One turn moves each row of this set onto another row. After a few examples, where does it send each row asked below?
Z649: [-0.31  0.66  0.00  0.32 -0.08  0.62  1.86 -0.67 -0.31  0.33  0.65  0.44
  0.32 -0.69 -0.67 -0.73  1.18 -1.81  0.38 -0.70 -0.65  2.94  0.96 -0.55
  0.87  0.93  0.30  0.00  0.59 -0.37  1.11  0.86 -1.08  1.38 -1.30 -0.02
  1.01]
Z325: [-0.53  0.38  0.27  0.71 -0.28  0.68  1.44 -0.46 -0.29  0.23 -0.21  0.01
  0.34 -0.54 -0.86 -0.50  1.37 -1.82  0.39 -0.69 -0.74  2.94  1.17 -0.40
  0.77  0.45  0.16  0.09  1.04 -0.55  1.13  1.22 -1.20  0.93 -0.63 -0.26
  0.82]
Z60: [ 0.71  1.52  0.23 -1.02  0.18  1.61  3.74  0.68 -0.92 -0.67  0.59  0.85
 -0.50  0.19  0.35  0.63 -1.08 -0.59  2.16  0.42 -0.89  0.53 -2.43  0.58
 -1.36  1.43 -0.47  0.66 -0.37 -1.94 -0.74 -1.38  0.03  1.46 -0.48  1.64
  0.23]
Z658: [ 0.03  2.11 -0.29 -0.36 -0.12  0.58  3.83  0.44 -1.20 -0.25  1.80  1.06
  0.48  0.48  0.28  0.28 -0.86 -0.55  1.70  0.13 -0.92  0.21 -2.92  0.69
 -1.59  1.55 -0.39  1.10  0.08 -1.57 -0.47 -1.05  0.51  1.39 -0.26  0.91
  0.52]
Z529: [-0.23  0.88 -0.89 -0.11  0.16 -1.17  1.86  0.75 -0.58 -0.26 -0.09 -0.17
 -0.89  0.15 -0.53 -0.15 -1.25 -1.19  0.42  1.70 -1.60  0.71 -1.66 -1.64
  1.32 -2.07 -0.87  2.44 -0.68  0.81 -0.16 -0.57  1.13 -0.16 -0.11 -0.67
 -1.52]
Z592: [-0.36  1.90 -0.07 -0.79 -0.13  0.93  2.59  0.25 -1.19 -0.59  1.69  1.61
 -0.53  0.80 -0.12  0.58 -1.03 -0.29  1.96  1.02 -0.42  0.79 -2.38  0.40
 -0.60  1.35 -0.50  0.99 -0.54 -2.19 -0.02 -1.64  0.94  0.63 -0.23  1.56
 -0.21]
Z367: [ 0.14  1.27 -0.10 -0.70  0.85  1.40  3.31  0.87 -1.59 -0.93  1.56  1.07
 -0.38  1.03  0.57  0.13 -0.91 -0.33  1.73  0.53 -0.30  1.05 -3.05  0.12
 -1.93  1.21 -0.86  0.48 -0.30 -2.15  0.44 -1.41  0.37  1.62  0.36  0.50
  0.46]
Z897: [ 0.23 -0.10 -0.35 -0.55 -0.15 -0.73  2.68  1.23  0.00 -0.23 -0.19 -0.63
 -1.11  0.25 -1.17 -0.78 -1.06 -1.50  0.25  1.59 -1.90  0.15 -2.02 -2.00
  0.83 -2.09 -0.76  1.34 -0.15  0.93 -0.44 -1.32  0.79  0.68  0.44 -0.27
 -1.62]
Z753: [ 0.23  0.97 -0.68 -0.10  0.14 -1.80  2.59  0.83 -0.58  0.13 -0.05 -0.80
 -0.44 -0.56 -0.14 -0.55 -1.25 -1.36  0.13  0.53 -1.98 -0.14 -2.09 -1.67
  0.33 -2.04 -0.38  2.27 -0.04  1.41 -0.97 -0.67  0.64  0.87 -0.14 -0.63
 -1.03]
Z715: [ 0.67 -0.65  0.58  0.12 -0.17  0.58  2.34  0.22 -1.05 -2.47  0.05  0.00
 -0.12  0.69  0.11 -0.13  0.98  0.78  0.50 -0.13  0.33 -0.15 -2.79 -0.19
  0.31 -0.92 -0.64  0.98 -0.02 -0.60  1.81  1.29 -1.51 -0.55  2.33 -1.29
 -0.81]
Z394: [-0.66  1.27 -0.02 -0.17  0.19  0.80  4.73 -0.17  0.03 -0.16  0.79  0.84
 -1.26  0.78  0.09  0.66 -0.57 -0.95  2.25  0.85 -0.88 -0.02 -2.67  0.36
 -0.80  1.72 -1.68  0.79 -0.45 -0.81 -0.07 -1.46  0.63  1.00 -0.14  0.32
  0.69]
Z847: [ 0.22  0.59 -0.84 -0.44  1.10 -0.81  2.45  1.48 -0.86 -0.18  0.02 -0.60
 -1.12  0.19 -0.02 -0.74 -1.58 -1.50  0.31  1.34 -1.79  0.87 -2.18 -2.14
 -0.15 -1.92 -0.96  1.67 -0.44  0.74 -0.28 -1.26  0.95  1.33  0.20 -0.90
 -0.94]
Z509: [ 0.59 -0.15  0.46  0.03  0.98  0.11  1.48  0.59 -1.88 -2.28 -0.29 -0.37
 -0.68  0.42  1.13 -0.17  0.27  0.70  0.33 -0.43  0.33  0.43 -2.79 -0.64
 -0.61 -1.47 -0.54  1.12 -0.03 -0.69  1.67  0.99 -1.33  0.11  2.22 -1.53
 -0.57]
Z514: [ 1.49 -0.14  0.61 -0.17  0.43  0.50  2.41 -0.02 -1.33 -2.47 -0.56 -0.13
 -0.23 -0.26  1.33  0.47  0.59  0.96  0.79 -0.87  0.27 -0.08 -2.50  0.03
  0.02 -0.71 -0.14  1.35 -0.51 -0.47  1.11  1.63 -2.13 -0.25  1.14 -0.82
 -0.40]
Z421: [ 0.41  0.83  0.11 -1.08 -0.13  1.43  3.89  0.41 -0.73 -0.89  2.09  1.38
 -0.25  0.90 -0.40 -0.16 -0.52 -0.28  1.58  0.73 -0.38  0.36 -3.06  0.04
 -0.79  1.54 -0.48  0.11 -0.42 -1.72  0.30 -1.59  0.33  1.38 -0.10  1.18
  0.04]
Z636: [-0.62  0.04  0.08  0.38  0.11  0.72  1.56 -0.61 -0.15  0.47 -0.58 -0.05
  0.68 -0.77 -0.71 -0.63  1.12 -1.60  0.42 -0.28 -0.99  2.73  1.22 -0.31
  0.69  0.99  0.20  0.04  0.73 -0.97  1.21  1.04 -1.51  0.90 -0.65 -0.16
  0.59]
Z134: [-0.46  0.68  0.22  0.60 -0.35  0.79  1.84 -0.44  0.06  0.15 -0.37 -0.19
  0.39 -0.83 -1.03 -0.75  1.30 -1.71  0.53 -0.54 -0.75  2.56  1.28 -0.34
  0.83  0.55  0.37 -0.07  1.01 -0.98  1.19  1.07 -1.31  0.87 -0.37 -0.49
  0.88]
Z487: [-0.11  0.81 -0.09  0.19 -0.14  0.69  2.39 -0.65  0.05  0.36  0.53  0.09
  0.51 -0.95 -0.95 -0.99  1.09 -1.75  0.45 -0.49 -0.76  2.70  1.02 -0.67
  0.93  1.06  0.48 -0.17  0.43 -0.63  1.14  0.62 -1.14  1.30 -1.30 -0.22
  1.02]
Z605: [ 0.49  0.45  0.64  0.46 -0.17 -0.43  1.81 -0.03 -1.67 -1.90 -0.12 -0.14
  0.23  0.00  0.99  0.37  0.55  0.91  0.54 -1.18  0.19 -0.42 -2.79  0.47
 -0.53 -0.93 -0.01  1.55  0.51 -0.72  0.94  1.48 -1.58 -0.33  1.96 -0.98
 -0.32]
Z875: [-0.17  0.18 -0.22 -0.11  0.58 -1.47  3.47 -0.16  0.27 -0.30 -0.59 -0.65
 -2.13 -0.24  0.20 -0.14 -0.56 -1.09  0.66  0.64 -1.36 -0.58 -2.14 -1.65
  1.08 -1.40 -1.29  1.60 -0.84  1.90 -0.07 -0.73  0.23  0.43  0.16 -1.12
 -0.59]
Z545: [ 0.48  0.38  0.47  0.01  0.17 -0.14  1.22 -0.43 -1.65 -2.38  0.50  0.67
 -0.46  0.27  0.91  0.53  0.53  1.19  0.62 -0.31  0.83  0.21 -2.43  0.02
  0.67 -0.81 -0.10  1.48 -0.53 -0.84  1.78  1.23 -1.19 -0.93  1.46 -0.66
 -0.84]
Z220: [-0.28  0.96  0.33 -0.62  0.55  1.17  4.10  1.33 -1.55 -0.60  1.86  1.31
 -0.29  1.27 -0.42  0.03 -0.25 -0.86  2.09  0.78 -1.09 -0.38 -2.65  0.40
 -1.54  1.05 -1.23  1.08  0.37 -2.03  0.19 -1.14 -0.16  0.39 -0.74  0.11
  0.27]
Z410: [ 0.83  1.68  0.84 -1.62  0.32  1.11  3.27 -0.19 -1.24 -0.48  1.77  1.01
 -0.39 -0.40  0.11 -0.24 -0.70 -1.70  1.97  1.02 -0.89  0.16 -2.03 -0.09
 -1.32  1.56 -1.61  0.52  0.62 -2.30  0.02 -1.06  0.89  0.77  0.08  1.01
  0.14]
Z669: [ 0.13  0.13 -0.21 -0.84  1.09 -1.24  3.16  1.41 -1.02 -0.34  0.89 -0.18
 -1.18  0.12 -0.50 -0.92 -0.80 -1.54  0.46  1.00 -1.92 -0.83 -2.06 -2.05
  0.39 -1.99 -0.89  1.93 -0.13  0.94 -0.23 -1.01 -0.08  0.35 -1.15 -0.94
 -1.08]
Z294: [-0.40  0.49  0.48  0.26 -0.21  0.22  1.26 -0.57 -0.18  0.42  0.00  0.01
 -0.12 -0.88 -0.80 -0.76  1.04 -1.98  0.25 -0.72 -0.87  2.77  1.29 -0.86
  0.84  0.30  0.45 -0.12  0.90 -0.26  0.70  0.51 -1.01  1.40 -1.08  0.32
  0.57]
Z922: [-0.15 -0.01  1.28  0.16  0.18  0.08  2.78 -0.83 -0.56 -1.87 -0.73  0.01
 -1.72  0.27  1.00  0.84  0.81  0.64  1.37 -0.79  0.47 -0.83 -2.61  0.37
 -0.18 -0.08 -0.91  0.73 -0.04 -0.51  1.18  0.55 -1.45 -0.29  1.97 -0.78
  0.05]
Z825: [ 0.90  0.58 -0.01 -0.91  0.63 -0.87  2.57  0.34 -0.66 -0.20  0.08 -0.65
 -0.61 -0.93 -0.43 -1.01 -0.91 -2.46  0.58  1.69 -2.06  0.06 -1.39 -2.04
  0.54 -1.65 -2.06  1.88  0.36  0.61 -0.01 -0.05  1.13 -0.02  0.36 -1.24
 -1.10]
Z565: [-0.44  0.21 -0.25  0.05  0.46  0.59  1.94 -0.78 -0.09  0.58  0.12  0.24
  0.67 -0.89 -0.59 -0.87  0.95 -1.64  0.29 -0.26 -0.97  2.73  1.08 -0.75
  0.91  1.23  0.37 -0.03  0.27 -0.59  1.10  0.71 -1.39  1.18 -1.30  0.11
  0.79]
Z114: [ 1.58  0.21  1.22 -0.87  0.57  0.14  1.91 -0.87 -1.74 -2.29  0.60  0.19
 -0.13 -0.86  1.05 -0.35  0.85 -0.14  0.73 -0.24  0.24 -0.46 -2.20 -0.53
 -0.09 -0.39 -1.27  1.00  0.52 -1.12  1.80  1.72 -1.14 -0.71  1.89 -1.24
 -0.41]
Z721: [ 0.27 -0.41  1.46 -0.30  0.61 -0.09  1.93  0.72 -1.93 -2.09  0.08  0.16
 -1.01  0.62  0.36 -0.02  0.83  0.36  0.82 -0.64 -0.02 -1.34 -2.41 -0.19
 -0.60 -1.45 -0.40  1.14  0.84 -1.13  1.24  0.64 -2.07 -0.76  1.27 -0.98
 -0.79]
Z92: [ 0.72  0.44 -0.78 -0.22  0.41 -0.44  3.19  1.33 -0.30 -0.24 -1.10 -0.97
 -0.70 -0.40 -0.22 -0.12 -1.29 -1.62  0.71  1.27 -2.19  0.52 -1.73 -1.46
  0.62 -1.96 -0.89  2.34 -0.58  1.19 -0.97 -0.30  0.37  0.56 -0.27 -0.70
 -1.20]
Z767: [-0.32  0.65  0.35  0.10 -0.31  0.26  1.62 -0.54  0.14  0.33 -0.23 -0.31
 -0.07 -1.20 -1.01 -1.06  1.02 -1.79  0.21 -0.62 -0.81  2.43  1.31 -0.99
  1.09  0.22  0.74 -0.30  0.79 -0.41  0.89  0.41 -1.13  1.32 -0.85  0.10
  0.61]
Z538: [-0.46  0.08  0.23 -0.05  0.26  0.31  1.28 -0.65  0.01  0.65 -0.57 -0.16
  0.19 -1.02 -0.63 -0.87  0.88 -1.66  0.15 -0.43 -1.00  2.52  1.34 -0.87
  0.89  0.49  0.59 -0.12  0.66 -0.62  0.88  0.49 -1.46  1.15 -0.92  0.27
  0.42]

Z658 moves to Z753
Z220 moves to Z669
And these:
Z767 moves to Z134
Z922 moves to Z394
Z294 moves to Z325
Z367 moves to Z847
Z410 moves to Z825
Z92 moves to Z514
Z897 moves to Z715
Z545 moves to Z592
Z538 moves to Z636

